Rows are one point carried round by a steady rotation, each followed by how many steps it has turned.
The counts run from 0 to 197.
[ -4   6  33  31  15  24 -23 -20   6 -40  30   2 -27 -16  -5  22  45 -46
  -2 -18  36  18   4  -9  -4 -17  -9 -16  18 -10  26   9] | 96
[  4   8  39  40  10  -1  -6 -31  -5 -52  45   8 -11 -18  -4   8  24 -30
   9  -7  35  17 -21   7  -8 -31  -7 -24 -16 -10  27   6] | 162
[ 22  19  39  38   0  13 -15   0 -18 -42  32  24 -17  -9 -16  16 -14 -29
   5  -6  51  22 -32   2 -21 -29  -2 -19  -5  11   9  12] | 151
[ 19   0  38  31   1   1   0 -30 -12 -30  41  21 -35 -30   2  26  23 -47
 -12  17  10  -2  -1  12 -12 -10  -9 -12  14 -10  48  -5] | 193
[ 14  18  37  48  13  30 -22  11  -2 -36  24  24 -20 -10 -23   6   0 -48
   5  -5  22  16 -39  -8 -26 -11  -5 -23   6 -14  16   5] | 50
[ 17  -2  41  23   2  21 -13 -11 -13 -38  40  12 -29 -15 -10  43  -7 -30
   7   6  50  20 -14   9 -22 -31  -9 -13   4  15  10  15] | 1
[ 22  23  42  39  -2   6 -14  -1 -20 -42  31  23 -16 -15  -8  15 -12 -27
   6 -10  50  26 -27   1 -17 -25  -2 -16  -6  10  17  15] | 150
[ 15  25  40  36   6   4 -35 -26   5 -27  24  23 -34  -7  -9   6  31 -39
 -17  -9  27   4  -1 -18 -14 -13 -16 -15  22  -6  46  -2] | 28
[ 20  -7  26  19   2  24 -16 -15  -7 -23  34  22 -45 -10 -26  35   7 -50
 -12  15  36   2 -15   1 -27 -19  -9 -16  26   6  18 -10] | 188
[ 13   0  46  28   8   0  -6 -31   1 -42  50   8 -20 -26   9  29  30 -28
   5   7  16   9   2   7 -10 -22 -18 -14   2  -9  45  13] | 10
[ 37  18  35  32  -3  15  -8  30  -6 -42  40  32 -22 -25  -3  19  -2 -19
   3  -5  25  20 -21 -19 -27   1 -17 -25  10   6  25  10] | 136
[  0  11  34  27  12  27 -26 -15   7 -38  25   6 -27 -17  -3  24  39 -52
   0 -17  34  21   4 -14  -6 -16  -7 -14  23  -8  26  15] | 97
[ 20  -1  36  26   4  -1  -4  -8  -4 -35  54  11 -46 -21  -8  26  23 -17
 -12   5  24  -2  -5 -12 -30  -3 -31 -21  16   5  35 -15] | 23
[  1   1  32  34  11  32 -13 -11 -11 -39  30   3 -21 -14 -14  29   6 -53
   9  -7  43  27 -20  13 -13 -27   4 -14   3  -4   4  15] | 83
[ 26  21  28  27  -8   9  -3  11 -23 -42  28  16 -18 -35  -5  17  -7 -51
   9 -10  46  31 -22  -8 -12  -4   7 -22  11   5  23   9] | 67
[ 25  -8  28  19  -2  12  -7 -26  -6 -23  38  31 -38 -25 -10  30  22 -51
 -16  22  15  -4  -5   8 -15 -12  -8 -19  22  -4  39 -10] | 191
[ 22  -2  14  24 -10  10   1 -25 -12 -40  35  38 -17 -25  -8  12  34 -54
 -15   4  33   9 -13  12   5 -25   9 -31   6  -1  25  -6] | 75
[ 30  32  36  35  -9  -5 -15 -13 -10 -44  27  38  -6 -24   6   1  16 -33
  -6 -12  33  18 -13  -9   1 -20  -2 -23   1   1  42  14] | 146
[ 11   0  38  24   5  18 -16 -13 -14 -24  33   6 -45 -14 -23  37  -5 -45
  -3   6  48  13 -15  -1 -31 -16 -11 -12  22   9  15  -2] | 186
[ 26   4  28  29  -3  23 -15   0 -10 -39  35  36 -18  -9 -23  17  -5 -35
  -1   5  47  15 -36   2 -22 -34  -3 -29  -2  10   5   4] | 153
[ 21  24  44  53   3  -6  -4 -17 -14 -39  35  29 -18 -25   2   2  13 -35
  -7   4   5   7 -20   7 -11  -8  -8 -14   0 -16  49   0] | 44
[ 31   4  27  39  -4  13 -13 -12  -3 -28  33  50 -31 -12 -17   7  18 -40
 -24  17   9  -8 -26   2 -19 -15 -10 -23  11  -5  33 -15] | 40
[ 21 -11  25  16  -1  23 -14 -20  -3 -21  34  27 -43 -15 -23  33  14 -53
 -16  20  30  -3 -13   3 -23 -18  -9 -18  25   3  24 -12] | 189
[ 17  11  35  15   3  27 -18   6  -1 -33  27   9 -30 -29   4  42  14 -50
   7  -8  31  25   5 -16 -14  -4  -9 -10  31   2  32  21] | 100
[ -2  10  39  41   9  15  -4 -21 -20 -44  30  -1 -20 -23   0  24   9 -47
  10  -9  43  29 -13  17  -7 -25   6 -10  -2  -6  18  17] | 81
[ 11 -13  23  18   4   0   3 -19  -4 -45  55   3 -36 -21 -19  21  27 -30
  -2   2  45   7 -13  -8 -22 -14 -16 -32   5   3  17 -16] | 174
[ 19  -1  26  30   0  20 -16 -17  -2 -30  36  34 -44 -10  -9  26  43 -33
 -31   3  28  -1   5   1 -12 -19 -15 -14  25   5  26  -8] | 108
[ 11  14  46  61  11   6  -6  -5  -4 -47  48  23 -26 -14   3   8  33 -10
 -11  -6   8   6 -10   3 -17  -9 -24 -13  -2 -10  32   2] | 127
[ 16 -18  24  20   1  16  14  -6  -6 -46  54  11 -27 -38   1  36  33 -41
   0  11  20  13  -3   7 -12  -6  -9 -25  10  -4  25   1] | 90
[ 28  23  48  38   2   8 -17   2 -18 -25  29  19 -39 -16 -10  27 -18 -30
  -2   4  30  10 -18  -7 -34  -5 -15  -6  18   7  31   4] | 34
[ 15   2  40  17  13  33 -32   2  17 -30  33  16 -29 -15 -16  31  10 -44
  11   3  26  13 -12 -21 -27 -15 -18 -22  21  -5  28  15] | 17
